Each path is a new rotation, seen through one point. The rows after it are directions, each followed by how far the rotation turns it, in degrees each step (0 if it stays put).
Each turn is a multiple of 5 degrees from 10 to 175, or 0.
Each row of a path follows its step; steps can be skipped.
Path 1:
step 7: [-12 -46   0   6  -2 -42  22  -7   4  20   2  15   9  -3  -8  -6   9  -6
  -4  -1  20 -11  25  15 -30  18  -2 -32 -43  34 -31  23  12  10   7 -13
  -2   2 -24   4  18 -15  17  15 -15 -31  24   0  -1   1  12   8  11 -18
  -8  11  19 -19 -23   2   3]
step 16: [ -7 -53   4   0 -22 -16 -11 -19 -13   1 -15  -7  15  10  11  -2  -9  -3
  25  23  12  -6  -1  16  23  -5  22 -11 -30   9  18  19  40  -1  13  14
  14  12  -7 -12 -10 -12 -23  -1 -27  -3  33 -33  -2  -9   6  18  10  13
  -5  24   7 -31 -15  31  24]
step 19: [ 14   1  -7  20 -21   2 -30  -4  -2   5 -16  -5 -21  -2 -12   8 -26   8
  23 -30  18   7   5  25 -15   7 -11 -20  -9  25  15  20  24  26 -11  10
  10 -10  -1  16  20  33  -2   4 -47 -45   8 -16  -6 -16  -8 -11 -21   2
  10  22  11 -34  20   2  13]
step 22: [-16 -25   7 -11  12  -6 -20 -39   7  -1  -5  30 -16   7   3 -17  -2  11
  -2  -4 -31   3 -24  28   6   0   0  13  -6  36  -4  34  -1   9 -24  -7
  -3  -2   4   8  38  26 -24   8 -26 -14  15  17  -7  -9  11  14  34 -10
 -27   7  33 -26   1  20  -4]
step 25: [ 10 -24   7  11  -7 -23  -4 -22 -26  -2   6  17  21 -11  -5   2  -2  18
  18  13  10 -24  48   2 -39  -4   2  15 -11   7  11  59  12   5 -18   9
  37   3  -9  18  15   2 -13  -1  -3 -13   7   2 -24   9  19  -4  16   3
  14  10  10  -7   4  45  -6]
step 30: [ -7  -9   2  -2 -16 -24 -26 -30  14 -10  -7  14  24  -6   4  -4   4 -10
  13  -6  11   4  12 -13 -25  13   3 -42 -28  -6   7  45  20  -2 -26   8
   0   1 -11   7  19  15 -10   9 -28 -50   0  -9 -15 -26 -18  36  -1  17
   4   8  10 -26  18  14  12]
step 31: [  7 -40  19  -1   9  -2  -7 -34  15  24   0  23   1 -10  -2   1  -4   0
  22  -2   2 -19 -10  26  -8 -23 -13   0  -9  13  -1  -8  -4  39 -12   0
  -1   2  12  16  18 -17   9  23 -17 -18  13 -20  31 -29   5  21  23   6
  12 -20 -28 -20  18  55  -5]
step 36: [ 15  -6  35  17  19 -14 -12 -36 -15  34   6  19  -5  -1 -19  -3  21  32
  17  11 -15  -3   4  13 -27 -14 -29   7 -18  15  -9  27  21  -2 -17 -12
  35   9  23   9  14  -5   6  11 -25  -3   1  18  -9 -13  20 -21   4  17
  14  -6  10 -26  32  27  10]
step 43: [ -9 -22   0 -16 -12  -3  39 -23 -46  33   9 -10  -9   3  -9   4 -18  29
   7  14 -10 -21  19  19  18 -31  23 -18  -6  17   4  17   6  17 -10  11
  43 -12 -10 -11  12  15 -25   9  -4 -21   8 -22 -20 -32  -2  12  17   6
   9   5   8 -22   9  -7  -5]
Speeds:
[ -1  -2   1  -3   3   5  -6  -3   8  -5   3   0   3   1  -7   2  -2  -1
  -3  12  -3   0  10   2   8  -2   2   0   4  -2  -6   0   2  11  -2  -1
  -3  -5  -6   0   5  -3   7   2   4  -1  -5  -5  -5  -3   0  -1   2   4
 -15   5   0   4  -3   5   0]  40
[ -2   3   0  -1  -4  -3   7   4   2  -1 -12  -3  -1  -8  -7 -11   2   2
   1  -4  -6  -7   5   8   1   0  -1  -8   4  -4  -5  -6  -3   3   0  -5
   1  -7   6  -5   1  -7  -5   6   0   1   3   4  -5   1   4   5  -4  -1
   5   0  -4   7  -5   4  -3]  130
[  0  -8   3   9   2   1   5   5 -15  -5   4   2   4   1  -9   1   1  -2
  -2   3   1  -8   0  -7  -2   0  -3  -2  -6  -2   1   1   2  -2   1  -3
  -1   0   0   5   5  -7  -8   8   2   8   4   3  -4  -3   0   3  -3   5
  -6   8  -4  -5   4  -7   3]  160
[  2   3   2   2   0   6  10 -14   1   5   1  -3  -4   3   3   2   3   6
  -3   5 -12  -1  -1   2   4  -5  -1  10   5   3   0  -1  -4   2  -3   2
   0  -2   7   9   5  -1  -5   0   8  -1   0   7   3  -6  -1   1  -2  -3
   4   4   4  -1   6  -2   4]  155
[  7   1   1   7   1   6  -8   0   5   7  -2   1   0  -7  -3   0   1   3
   3  -3  -5  -2   7 -12  -2  -8  -9  -7  -3   6  -2   1  -4  -3   2   1
   8  -2  -4   3  -2   6   0   5   6   1   5 -11   1   4  -6   3   4   0
   5   1  -3   7   6   3   2]  65
[-3 -4 11  0  0  7 -9  6  2  0 -5 11  0  2 -1  1  7  8 -7 -8  0  3 -1 -3
  7 -6 -5  1 -4 -1  0 -7  4  8 -7  1 -4  0 -2  0  2 -1  0 -5  2  0  3  9
  2  1  3 -1 -2  9  4 -6  3 -3  2 -2 -8]  80
Path 2:
step 3: [ 11   0 -10  -5   2  21  -8  -1  -4 -18 -22  -5   3   1  -3 -24   4  12
  16   8   7 -33  -4  -8   2  17  41 -16 -25  35  42  16   8  -5   8  -3
   1  12  16  13 -18 -25  10  12 -16  13 -15  -2  -8 -12  14  15  11  24
  43 -12 -19  -9 -27 -20   6]
step 6: [  4  -4   7   5   7 -24  -8   2  21  12 -16  -8  10   3  23  21 -20  17
   1 -44   3   5  45  -3   7  -9   5  -2 -15  -1  19  15   5  15 -10   5
 -23  30   6  -6 -27 -14  16   5   2 -17   1  -2  -5  26   4  -8 -18 -10
  23 -40  12   8 -24 -12  39]
step 7: [-13  12  -6   6   6  11 -12  24  14 -15 -10  35  21  15   4  17 -15  -3
  -5 -12 -19   5  -8  21  22  24  -5 -15 -13 -21   0  15  -1  35 -15  28
   9   1 -24  -2 -29   4  17  37  21 -14  20   9   7  -5  22  26 -26 -18
   1   0  12  15 -26 -24   1]
step 11: [ 13  -3  14   8  21  16   1  20 -10  -5 -36  -7   8  19   7 -12 -13 -11
   2  25   6 -18  14 -11   0  -3  26 -17 -15  26  40  17   4   6   2   4
  12  28   2  25   9 -45 -23  20 -14  23  -2   8 -12 -13  23  12   3  12
   1 -22 -21 -23 -20   8  -1]
step 12: [ 17   0  20  13  28  30 -12 -16  25  -5  -7  29  -8  -3  -7  10  20  10
  12   1  21  -1   0   1  14 -29  21 -18  14 -16  11   4   8  12   7 -25
  -1  -5  30   1 -32  -9 -22  34 -17  -8   7 -10   1 -18  23 -10 -22  27
  12 -32   6   5 -23   9 -23]
step 17: [  5  24  10  12 -16   5   2  29   2  -8 -19  18  -1  19   0  29   1  -7
  25 -10  10   2  -3  12  18 -38  46  -5   2  -6 -10  40 -14   8 -18  17
  -6  19 -14   5  19  10   6  -9   6  25  15  -2  25 -15  22  19 -18 -23
  -1  -9  -6  37  -4 -10  10]
step 28: [  6  17   6   4  10  19 -25   1 -11   6 -15  21   7   3   9  11  -1  13
   4  -9   4  -3 -17  30 -15 -20  38   0  -9  18  34  13 -13   1   1  -5
 -22  -5  22   0  -3 -37  -3  19 -42  -3  19 -41   8  23  -1 -14 -13  30
  14 -10 -20  -7   2 -11  15]
step 40: [ 15  -2 -26 -26   2  -3   2  17  -7  -9 -25  35   8   2   2   9 -10   4
  22 -22  12 -19   8  14  10 -11  12   5  -6  10   8  44   2  -2 -25  18
  -6   4  -1 -18 -21 -28  32 -31   3  21   5  -3   7  -6  17   9   6 -33
  30 -24  -1  29   8   6  16]
step 42: [ 26  -2  14   1   9  36 -11  11   2 -15 -34  27   2   0   5  -9 -10 -15
  12  19  10  17  -8   6  38 -32  26  -9 -15 -14  -5   1   6  12 -13   9
  32   9   1   4  21  -5 -16 -14   8   8   6  23  -6 -20  29  40 -10  14
   8 -10  -4  -3 -29  -1 -25]
Speeds:
[ -1   2   5  -1  -4  -2   1   1  -2   7   8   7  -3  -1  -3  -1  -2   1
  -4   2  -5  -2  -1  -6  -4  -3   3   1  -4   1   0   4 -10   7   1   8
  -3   8  -3  -8  -5   0  -5   0   2  -1  -4  -2  16  -5  -1   5   2  10
  -3   2   0  -8   1   3   3]  40
[ 6 -3 -5 -8 -4  7 -2 -1  3  2  0 -9 -2  1 -5  1 -8  7  3 -7 -6 -1 -5  3
 -2  7 -2  2 10  3  1 -2  5  5 -4 -3  4 -7 -3 -1  3  0  5  4  3 -5 -8 -6
  9 -6 -5  2  5  1  4  6 -4 -2 -5 -4 -2]  60
[-9 11 -5  7 -1 -3 -2  3 -2  3 -7  1 -1 -5 -1  1  0  2 -4  6 -1 -2  1  4
  5  1  4 -5  7  4 -6 -2  6  6  0 -5 -8  0  4 -9  0  5  4  5  0 -1  2 -6
 -4 -2  9  2  6 10 -5  0 -3  4 -3 -8  2]  70
[  3   3  -2  -5   3   0   3   4  -3  -3  -1   2   0   1  -3  -2   7  -1
  -6  12   2   3 -11   3   7   6  -2  -3   1   4   7   0  -8   4  -5  10
  -4  -5   3   5   5  -5   8  -5  -3  -7   4  -3   1   3   1   9   4  -3
   7  -3   5  -2  -1   1   0]  175
[ -2  -6  -2  -5  -6  -6   8   3  -9  10   2  -8   3   3  -3   4  -2   4
   1   5  -3   4  -1  -1   9  -7   0   2   0  -6  -1  -5  -6   1 -11  -5
   5   4   2   1  -7  -1   7  -5  -9   4  -1   0  -4  -6  -2  -8  -2   1
  -3   0   3   0  -1  -4   1]  85
[ 1 -3 -3  4 -1  0  6 -2  0  3 13  0 -7  2 -3  5 -5 -5  1  8  1  3 -2  0
 -4 -4  9 -1  7 -3 -2 -7  7  8  4  7  1 -4 -6  7 -2  5  1  6  4  2  7  1
  1  2  6  0 -2 -6  1 -7  1  2 -8  7 -1]  145
[-1 -9  5  8  9 -5  9 -4 10  1  3 -7  4  3 -2 -5  0 -1  6 -4  1  0 -5  2
 -1 -5 -1 -2 -4  5  2 -6 -1 -1 -4  9 -6 -5  5 -4 -3 -6 -1  3 -4 -3 -3 -6
 -3  2  1  3 -4  7 -6  4 -9  3 -4  1 -4]  45
[  4  -6   5   0  -3   1   2   4  -6  -6   4  11  -3   2   1   1   7  -1
  -1   1  -1   2  -3  10  -3  -2  -3   3  -1  -2  -3  -4  10   0  -3  -2
  -5   4  -2  -1   8  -4  -3   4   2  -8  -2  -6   0  -5   2  -5 -13   3
   2   6   8  -1  -1 -10   2]  135
